In the rows, zero is written as 128.
A state moves one step at a time under one of 6 hidden systems, and each row is a state written as 22 numbers. Each run below is a few steps of one system.
fuba, trace 1 (10 x 22):
[[158 188 158 112 161 138 131 128 127  86 142  96 139 116 152 109 157 133
  186 111  97 138]
 [152  85 135 102 122 128 137 152 126 142 107 130 126 150  99 166 102 135
   83  97 164  74]
 [102 144 102 140 119 178 129  94 146 162 131 143 115  86 156 126 121 100
  128 165 140 172]
 [146 162 121 113 137  82 117 159 126 104 118 135 162 134  99  78 135 117
  143 111  80 126]
 [113  84 135 141 111 143 123 158 112 156 116 109 101 151 135 194 141 174
  131 125 138 114]
 [117 151 179 113 152 148 126  91 144 127 135 129 103 107 127 102 116  76
  111 136 153 160]
 [133 117  83 128 107  72 136 130 132 117 128 175 150 125 106  94 119 154
  102 143 108 124]
 [117 133 129 162 117 150 112 152 113 142 164  80 114 133 168 152 160 155
  166 124 114 114]
 [129 119 173 115 161 132 134 105 130 104 101 122 121 165 112 123 111  77
  106  94 167 126]
 [134 111  81 112 119 117 158  94 139 121 122 181 140  81 133 128 119 169
  117 165 135 150]]
fuba, trace 2 (10 x 22):
[[ 87 116 162 125  77  64 122  73  67 136 146 156 132  84 131 128 164 138
  130 206 130 151]
 [157 133 177 169 130  95 144 140 166  89 180 120  99 177 148  99 133 133
  104 147  62  82]
 [102  67  94 158 151 139 136 125 155 107 157  81 107 159 135 123 120 144
  119  79 211 141]
 [119 156 119 112 156 105 128  43  81 107 143 166 190  89 146 114 124 127
  156 128 168 139]
 [206 164 110 128  99 132 155 141 123 109 129 151 143 142 152 143 136 156
  112 125  84  51]
 [127 106  99 143 126 202 132 174 172 147 122  60 110 131 140 161 121  73
  131 104 169 113]
 [104 130 116  99 180 122 116 101 129 133  78 177 181 100  95 115  94  92
  155 123 138 187]
 [165 167 118 102  99 123 119 159  98 153 119 166 127 105 126 134 150 211
  130 135  64 116]
 [118 125 173 145  85 164 102 179 129 163 142  57  77 149 127 151 144  77
  100 125 138  95]
 [ 72  79 133 134 155  97 138  87 159 108  81 164 127 139  96 105 107  70
  116 159 149 202]]
vopo, trace 3, 10 rows:
[[127 114  42 134 200 133 131 111 157 113 170 128 189 111 132  95  82 142
  165  66 183 140]
 [158 185  98  94 131 170 100 105  59 174 109 171 184  85 137 167 120 152
  151  98 141 105]
 [181 161 158  91 103 176 150 157 140 110  63  98 128 122 130 169 148  50
  132 142 118  94]
 [104  57 108 124 152 138 141 172 206 134  91 118 124 115  90 149  95  82
  131 154 131 163]
 [ 97 127 152 115 172 136  81 150 128 195 143 168 122 100  95 121  99 183
  132 111  96 179]
 [135 161 183 102  85 114 103 153  69 139 106 112  92 158 108 127 168 152
   96 100 121 115]
 [105  86 149 146  74  89 158 111 140  92 117 108  91 142 132 132 163  86
   99 189 142 137]
 [113 106 119 167 165  93 137 112 173 112 189 158 131 130 138  84 101 154
  129 152  95 146]
 [136 155 102 148 136 136 104 128  85 146 177 122 135 149 147 111 132 191
  129  59 143 104]
 [134 155 127 119  89 132 142  80  78 104 110 111 143 128 152 137 161  80
  127 129 183 113]]
sodu, trace 4, 10 rows:
[[150 178 136  85 151 129 124  58  71 121 128 161 169 108 127 117 115 127
  121  86 184 114]
 [178 131  93 106  68 117 171 121 132 114  88 170 145 101 129 150 138 118
   97 187 107  89]
 [135 127 115 149 134 174 118 200 180 153 138  77 131 120 137 148 120  73
  158 135  98 107]
 [ 96 120 124 117 179 149  93 138 113 160  91 136 143 150  91 126  97 123
  138  57 159 168]
 [132 143 148  76 108 107 133 108  88 129  94 170 118  87 112 133 155 188
  121 155 115 162]
 [139 121 175 136  78 104 129 167 141 130 154 102  96 135 123 132 151 105
   96 170  87  85]
 [ 80  87 114 184 149 156 119 129 163 141 134 108  97 177 134 122 112  98
  121 110 154 161]
 [108 143 121 111 174  97 125  88 108 103 142 154 152 105 128  90 135 180
  165 113 133 183]
 [175 141 151 118  90  95 139 126  93 116 163 134 129 128 143 142 149 170
  102 134 115  51]
 [128 122 121 165 108 188 147 117 164 131 132  92  96 145 160 141 120  55
   99 138 168 109]]
Sadek, trace 5 (10 x 22):
[[158 144  95 100  85  90 131 148 112 127 144 139 142 101 112  98 141 167
  102 129 117  98]
 [108 122 131 172  99 154 115 134 116 153 139  94 124 143 158 167 143  87
  140 142 134  99]
 [120 114 153 124 180 125 143 113 156  86  96 132 118 161 115 105 116 102
  130 105 141 170]
 [144 118 100  99 130 101 140 125 128 130 147 167 147  80 120 128 117 194
  125 145 122 125]
 [138 167 141 149  97 163 101 140  98 169 160 101 124 122 154 139 141 106
  119 116 127  82]
 [110 108 122 136 131 130 137 130 139 100  64 116 115 181 110 122 133  77
  118 107 149 158]
 [123 105 125 103 158  92 148 116 150 108 139 163 146  76 124 130 122 166
  158 173 104 161]
 [158 162 148 132 126 152 100 152 110 176 191 118 127 120 140 134 117 152
  112  98 111  65]
 [102 122 100 144  95 163 122 124 108 135  70 106 102 173 121 124 139  85
   99  95 180 158]
 [113 114 137 104 143  67 157 102 147  80 107 160 151  95 117 109 141 116
  160 190  98 174]]
sodu, trace 6 (10 x 22):
[[139 165  69 119 111 117 131 172 154  98 101  97 162 110 118  77 158  81
  170 131  92 154]
 [120  83 150 119 157 121 108 170  99 146 108 108 164 144 113 205 125 156
  168  93 132  94]
 [144 153 180  99 143 191 126 100 136 163 115 159  76 111 128 135 106 130
   80 125 144 151]
 [115 125  93 106  82  77 130 146 145 119 123 141 126 101  89  69 137 110
   91 162 114 156]
 [ 96 106 125 178 114 114 104 169 111 145 141 101 131 151 148 164 156 154
  174 140  85 123]
 [133 142 192 127 180 156 132 103 133 107 131 107  93 170 140 122 125 125
  122  80 154 138]
 [128 102 100 100 118  95 156  86 138 110 138 172 130  94 114 102 113 151
   88 151 166 143]
 [132 155 101 164  93 120 117 145 124 150 177 128 148 104 160 123 145 130
  145 162  72  93]
 [137 136 134 152 142 156 123 143 123 112 108  85 129 194 138 134 133  86
  134  68 150 103]
 [124 102 120  88 166 140 153  86 137 111  93 154 138  93 120 147 109 141
  138 135 179 170]]
duzu, trace 7 (10 x 22):
[[ 87  74 155 158 163 156 125  97 117 134  90 119 128 184 134 188 111  91
  137 100 188 133]
 [154 147 109  76 167 123 172  87 172  80 114 179 132  72 121  85 114 146
  137 154 119 183]
 [167 157  94 127  81 118 102 187 111 183 185 128 160  94 122 122 125 147
  109 124  88  44]
 [ 88 114 147 177 119 196 101 136 110 158  82  78  96 188 143 170 142  71
  132  95 162 144]
 [113 102 140  75 180  75 163 100 157  58  72 162 138 110  89  98 132 132
  155 151 125 212]
 [173 141 115 118 107 112 122 158 128 172 204 168 144  69 137 137 111 215
  110 157  71  61]
 [111 150 157 178  90 206  88 143 109 178 135  66  69 187 149 129 135  64
   85  72 171 107]
 [ 75  88 114 111 143  54 158  79 127  43  43 145 147 154  90  94 152  87
  153 146 160 225]
 [179 136 133 110 149  87 148 134 143 126 204 178 168  55 156 157 118 229
  172 192  43  80]
 [158 159 161 164 113 225  86 163 122 199 182  71  76 172 151 138 102  97
   54  40 179  42]]
duzu, trace 8, 10 rows:
[[151 132 115 143 106 172 136 140 142 127 134  80 104 159 140 132 122  80
   85  89 180  82]
 [ 85 100  82 128 146 105 133 102 140 105  94 136 170 111 114 109 127  81
  161 142 158 188]
 [168 160 129 110 157 118 124 145 124 135 138 169 176  93 133 145 116 174
  172 145  54 103]
 [158 129 145 119 107 196 114 172 125 170 129  87  85 145 127 166 120 130
   85  78 164  78]
 [ 67  98 116 122 119 116 127 102 137 121  69 134 115 123  91 100 130  60
  111 150 168 213]
 [140 140 120 127 138  69 131 142 136 113 140 181 163  98 128 113 137 186
  170 180  23 137]
 [161 137 175 146 123 181 103 175 109 171 183  79  80 158 153 168 131 179
  103  66 138  58]
 [ 71  97 137 123 122 130 136  66 116 113  79 121  93 152 103  97 123  60
   79 111 230 198]
 [139 142  83 123 124  44 163 102 143  78 136 198 182  80 133  89 140 158
  169 212  42 151]
 [187 152 155 160 131 176 102 196 121 168 216  69 123 146 174 176 126 176
  139  77  95  12]]
vopo, trace 9 (10 x 22):
[[118 134 106 133 126 157 113 142 172 182 190 146  98  81 126  97 101 157
   96 144 116 147]
 [108 175 131 149 111 107  80 149  74 146 124 118 141 168 110  91 152 111
  131  81 106 130]
 [115  91 150 130 111 102 154  99  97  81  82 122 122 150 144 177 171 144
  151 160 144 138]
 [156 108 146 113 157 117 164 111 182 103 187 140 118  88 136 113  96 136
  107 157 133 103]
 [132 146  62 158 118 155 100 147 127 176 156 139 131 143 123  91 102 134
   92  78 131 112]
 [103 167 119 135 113 134 110 110  74 126  93 116 150 129 146 133 173 107
  175 123 132 164]
 [157  99 170  96 157  93 166 119 144  74 106 136 150 125 124 165 125 124
  142 152 123  99]
 [146 103 103 132 140 177 140 148 180 161 163 131  97 106 133 136  88 150
   84 122 147 109]
 [ 98 175 105 134 118 144  85 135 106 167 126 127 133 122 111  76 132  91
  123  98 129 167]
 [118 120 145 121 118  82 132 129  87  99  71 143 156 147 120 160 166 138
  164 145  95 135]]
Donud, trace 10, 10 rows:
[[156 166  78  83 174 139 107 154 124 131  95 138 205 115  88 105  95 100
  158  57 139 126]
 [133 120  89  97  90 167 112 184 102 191  66 135 145  98 105 197 133 140
  139 129 123 121]
 [145 156 185  87 133 176 119 178 163 144  95 100  93 103 103 134 130  70
  123 140 100 146]
 [105  76 131 126 128 111 121 169 167 145  91 148  92 162  74 113 103 128
   75 125 115 158]
 [ 89 126 158 146 108 120  98 137 122 164 166 133  77 111 130 115 151 176
  122 165  88 170]
 [134 134 196 137 115  83 131 113 111  95 152 114  94 176 129 103 151 124
   89 123 124 100]
 [111  86 109 161 118 113 167  75 142  86 137 138 110 143 158 133 136 144
  111 162 156 137]
 [128 154 115 146 160 104 126  94 130 114 194 139 167  96 154  92 120 136
  156 132 118 123]
 [149 138  99 143 125 133 124 122  85 127 135 124 165 156 145 150 131 144
  133  81 151  75]
 [137 144 108 105 128 165 147 104 121 110  90 112 145  97 145 148 143 104
  157 131 164 146]]
Sadek, trace 11 (10 x 22):
[[173 147 117 159 132 177 172  88 160  88 135 132  80 189 172 112 119 136
   75  94 154  99]
 [128 123  43 115 122 108 157  99 138  87 144 114 172  84 134  87 133 112
  143 126 189 143]
 [148 154 118 143 153 120 119 112 103 138 136 161 209 120 146 158 109 109
  172 136  90  81]
 [171 151 130 104 152 207 138 160 145 128  85 103 113 142 135 167 122 129
  136  82 141 116]
 [111 112 116  73 126 121 125 138 137 142  92 130 143  75  80 117 115  83
  114 134 168 163]
 [117 138 137 137 122 114 102 159 132 170 124 174 143 109 113 132 120 125
  139 169  44 134]
 [123 129 161 136 125 157 107 184 127 143 132  75  79 156 131 146 155 159
  138  95 117 130]
 [ 85  85 156 114 120  95 126 101 114 121 107 132 100 137  97 120 129 117
   89 130 181 163]
 [134 136 128 147 115  92 147  95 141 115 153 185 119 114 142  98 128 151
  105 186  73 135]
 [147 142 114 163 120 141 122 157 126 121 188  74 116 152 162 120 149 153
  139  95 125  81]]
Donud, trace 12 (10 x 22):
[[ 63  70 107 161 117  91  94 171 133 153 140  85 143 147  94 119 124  67
  131 121 150 134]
 [100 130 183 148 174 142 110 100 105 144 103 173 109 154 140 161 131 175
  160 134  86 178]
 [186 150 148  75 111 102 159 130 131  89 154 129 101 108 118  94 143 179
   85 118 133  98]
 [102  99 100 167  81 128 131 114 134 149 159 112 126 124 141 132 118  69
   91 159 173  97]
 [103 152 122 173 174 133 118 103 136 114 119 144 145 161 148 106 129 108
  173 122  88 176]
 [152 114 121  93 144  91 136 147 104 103 132 127 153 122 115 141 138 210
  149  96 133 108]
 [143 135 138 108 104 170 135 107 116 159 148 117 118  88 147 162 119 104
   98 139 178  92]
 [127 150  96 147 133 143 131 117 157 120  93 151 136 148 120  85 116  56
  114 123 113 153]
 [111 104  95 134 135 102 113 178 128 133 118 122 152 123 114 140 142 172
  172 128  90 146]
 [141 136 193 104 142 156 114 134 107 150 153 102 104 113 132 164 128 145
  124 110 148 101]]

Which system made each of these runs?
trace 13 (2 x 22):
[[129 110 116 103 147 130 122 147 130 130 148  95 131 119 105 115 114 146
  115  77 182 121]
 [104 133 115 133 108 123 119  90  94 158 106 180 145 112 124 131 123 115
  113 154 128 145]]

Sadek
trace 14:
[[167 143 137  86 180 198 124 158 144 137 101 103 115 144 109 145  94 138
  113  37 176 118]
 [108 125 110  68  97 122 124  99  98 168  94 174 136  51  93 127 121 115
   95 160 175 166]]

sodu
trace 15 (2 x 22):
[[178 144 101 132  81 144 147 190 166 113 161  86  77 137 142 106 156 174
   97 120  99  90]
 [ 52  88 142 156 130 113  86 124  95 157 156  79 132 142 115 128 129  88
  135 103 192 145]]

duzu
trace 16 (2 x 22):
[[116  87 183 127 164 103 129 149 164 121 114 149 100 155  95 132 104 142
  107 134  94 148]
 [119 123 135 139 113 133 120 121 136 150 179 139  75 117 137 109 128 192
   89 134 133 138]]

Donud
trace 17, 2 rows:
[[155 148  90 139  98 129 122 175 141 138 166 108 126 123 133 105 138 150
  124 121  90  94]
 [ 88 110 150 150 130 144  98 132  95 151 124  93 123 158 128 153 139 108
  139  96 164 135]]

duzu
trace 18 (2 x 22):
[[121 124 140 108 113 117 116 164 115 148  99 143 119 116 110 147 146 158
  138 147  87 147]
 [117 120 179 124 113 132 116 155 129 144 146 101  86 128 122 143 141 125
  110 140 123 120]]

Sadek
trace 19 (2 x 22):
[[150 129 108 152 123 206 130 191 172 157 104  93 116 138 153 185 124  99
  148 132  92 100]
 [102 118 148  95 177 148 112 157 156 128  99  97 102 127  86 104 116 112
  132  80 164 198]]

Donud
trace 20, 2 rows:
[[122 141 157 128 119  86 114 100  95 134 241 122 114  87 152  94 144 207
  122 138 142 115]
 [141 149 142 168  90 116 143  64  84 101 145 127 134 180 165 121 139  81
   85 118 171  65]]

Donud
trace 21:
[[105 112 143 172  80  86 106 167 111 136 128  94 148 160 125 145 157  53
  140 163  83  81]
 [107  76 164 149 194 150 153 121 183  92  90 125  87 170 131 150 115 141
  145 128 125 184]]

fuba
trace 22, 2 rows:
[[156 139  96  96 110 125 148 132 125 105  85 121 170 110 116 134 135  76
  135 129 149 107]
 [134 105 115 135 152 159 133 150 167 149 111 141 145 109 134 172 105 111
  153 156  99 130]]

vopo
trace 23, 2 rows:
[[157 117 141 108 114  72 132 205 169 116 147 111 144 111  90 110 127 106
  120 158  64  87]
 [ 76  84 123 185 148 181  87 159 129 199 155 105 100 150 145 176 114 160
  142 101 139 142]]

Sadek
trace 24:
[[111 140 133 104 192 128 112  93 150 150 177 158 176  49 114  94  81  98
  150 138 140 159]
 [173 162 109 115 117 143 107 167  94 162  84 169 148 163 106 143 118 170
  108  76  86  91]]

vopo
trace 25 (2 x 22):
[[138 119  98 150 183 135 127 122 172 145 154 178 159 128 126 117  70 134
  127 121 101 119]
 [132 164  77 135 112 165 109 140  95 146 124 114 124 134 141 118 152 170
  145  73 141 140]]

fuba
trace 26 (2 x 22):
[[100 120 171 142 151 116 126 151 164  93 146  73  79 158 121  85 150 119
  138 119 126 177]
 [106  92 123 132 148  60 120  90  95 123 152 175 152 138 112 112 116 189
  117 118 145 132]]

duzu
trace 27, 2 rows:
[[147 110  62 146 127 152 142 179 155 113 117  90 145 148 141 146 136 141
  158  97 132 110]
 [121 139 157  99 169 162 105 112 104 151 128 118 151  94 128 158 112 112
  154 101 170 133]]

sodu
trace 28, 2 rows:
[[151 155 134 109  88 103 133 126 117 128 153 140 139  92 130 108 137 111
  100 163 111  92]
 [126 118 103 179 122 146 128 152 151 128 131 112 123 174 149 133 130 105
  134 124 102 111]]

vopo
trace 29 (2 x 22):
[[112 137 200 114 135 161 112 142 152 142 144  81  71 125 112 109 126  72
   99 118 153 154]
 [ 94  88  83 145 120  59 132 110 126 113  93 185 141 156  92  91 121 144
  105 141 116 171]]

duzu
